[[141 131 128 127 131 129 116 121 129 130 139 127 127]
 [123 128 131 131 116 126 140 133 129 123 145 126 132]
 [104 125 114 130 131 132 116 134 127 132 139 121 135]
 [121 125 125 123 119 132 129 134 124 124 121 125 146]
 [111 133 120 130 127 121 119 132 117 134 123 127 130]
 [134 134 140 129 139 115 121 132 132 134 135 125 123]]
Indices start at 0.
Give the entry in the bottom-right corner.
A: 123
Give the entry directly above the largest entry.
A: 135
Give the entry in the bottom-left corner.
A: 134
Give the top entry of the column that holds the largest entry.
A: 127
Give the entry just right of the smallest entry.
A: 125
Give the maximum.
A: 146
Give the entry in row 1 and column 1.
A: 128
The entry in the top-left corner: 141
The entry in row 1 and column 0 is 123
The entry directly above 114: 131
The entry at row 0, column 1: 131
The entry directly below the smallest entry -> 121
The entry at row 0, column 2: 128
Give the entry just left of the largest entry.
A: 125
The entry in row 2 and column 0 -> 104

W =
[[121 119 121 106 131 121 108 129 119 120 111 126]
 [129 135 128 121 135 127 129 129 136 123 112 133]
 [127 119 126 130 126 128 120 123 121 131 134 124]
 [130 130 128 129 132 129 128 124 133 128 123 130]
 [128 133 128 121 134 127 128 129 134 124 114 132]
 [124 124 125 118 126 124 121 132 122 124 124 126]
 [134 135 133 145 128 134 142 125 137 134 138 131]
 [120 124 124 107 125 121 119 138 119 120 119 125]]
The 2nd entry on the diagonal from the top-right corner?
Answer: 112
The top-left entry?
Answer: 121
The smallest entry in the first column?
Answer: 120
The largest entry in the last row?
Answer: 138
The entry just right of the largest entry?
Answer: 128
The top-right entry -> 126
The third entry on the main diagonal?
Answer: 126
The second entry on the main diagonal: 135
The entry directly below the smallest entry -> 121
The entry just right of 118 -> 126
The top entry of the column that holds the largest entry?
Answer: 106
The entry directly above the largest entry?
Answer: 118
The entry just left of the largest entry?
Answer: 133
The 2nd smallest entry: 107
The last entry, reading row by row?
Answer: 125
The fifth entry, reading row by row -> 131
The third smallest entry is 108
The maximum?
Answer: 145
The second-last entry, reading row by row?
Answer: 119
The entry just left of 107?
Answer: 124
The largest entry in the first column?
Answer: 134

B = [[143, 139, 121, 133, 122, 122], [116, 139, 116, 108, 133, 130], [143, 155, 134, 121, 125, 122]]
Which number is the entry just left of the smallest entry? 116
The entry just left of the largest entry -> 143

Read these off the row that follows.
1) Read off the entry just left of the largest entry.
2) Read off the entry just right of the smallest entry.
3) Read off the entry just left of 112.
[117 131 113 112 146 104 135 121 129 127 108 123 116  99 135]
1) 112
2) 135
3) 113

A =
[[142 122 115 124]
 [141 125 106 130]
 [137 125 109 130]
 [118 135 149 131]
 [136 126 111 130]
 [126 128 122 129]
 [111 131 143 129]
 [139 125 107 130]]
Indices start at 0.
The entry in the top-left corner: 142
Find the entry at row 0, column 1.
Answer: 122
The bottom entry of the column that holds the largest entry -> 107
The entry at row 1, column 0 is 141
Find the entry in row 0 and column 2.
Answer: 115
The entry in row 2 and column 2 -> 109
The entry in the bottom-right corner is 130
The entry in the bottom-left corner is 139
The minimum -> 106
The entry just left of the smallest entry is 125
The entry in row 2 and column 0: 137
Find the entry directly above 107.
Answer: 143
The entry just right of the smallest entry: 130

[118 146 122 104 137 131 121 129 102 136 141 108]
The entry just right of 137 is 131
The entry just left of 108: 141
Report the entry just right of the largest entry.
122

X =
[[134 127 139 140 143 123 138 113 126 137 130 129 139 127 117]
 [114 133 127 138 139 112 138 120 137 136 116 144 107 108 142]
 [146 128 145 149 149 146 148 122 137 144 130 119 133 142 130]]
The entry directly below the smallest entry -> 133
Give the entry directly above 148.
138
The entry directly above 136 -> 137
The first entry on the main diagonal -> 134
Give the entry directly below 114.
146
Give the entry directly below 112.
146
Give the last entry, reading row by row.
130
Give the entry just right of the centre entry.
137
The second entry on the diagonal from the top-right corner is 108
The entry directly above 107 -> 139
The 1st entry on the diagonal from the top-right corner: 117
The third entry on the main diagonal is 145
Give the entry directly above the centre entry.
113
The entry directly above 145: 127
Give the entry directly above 122.
120
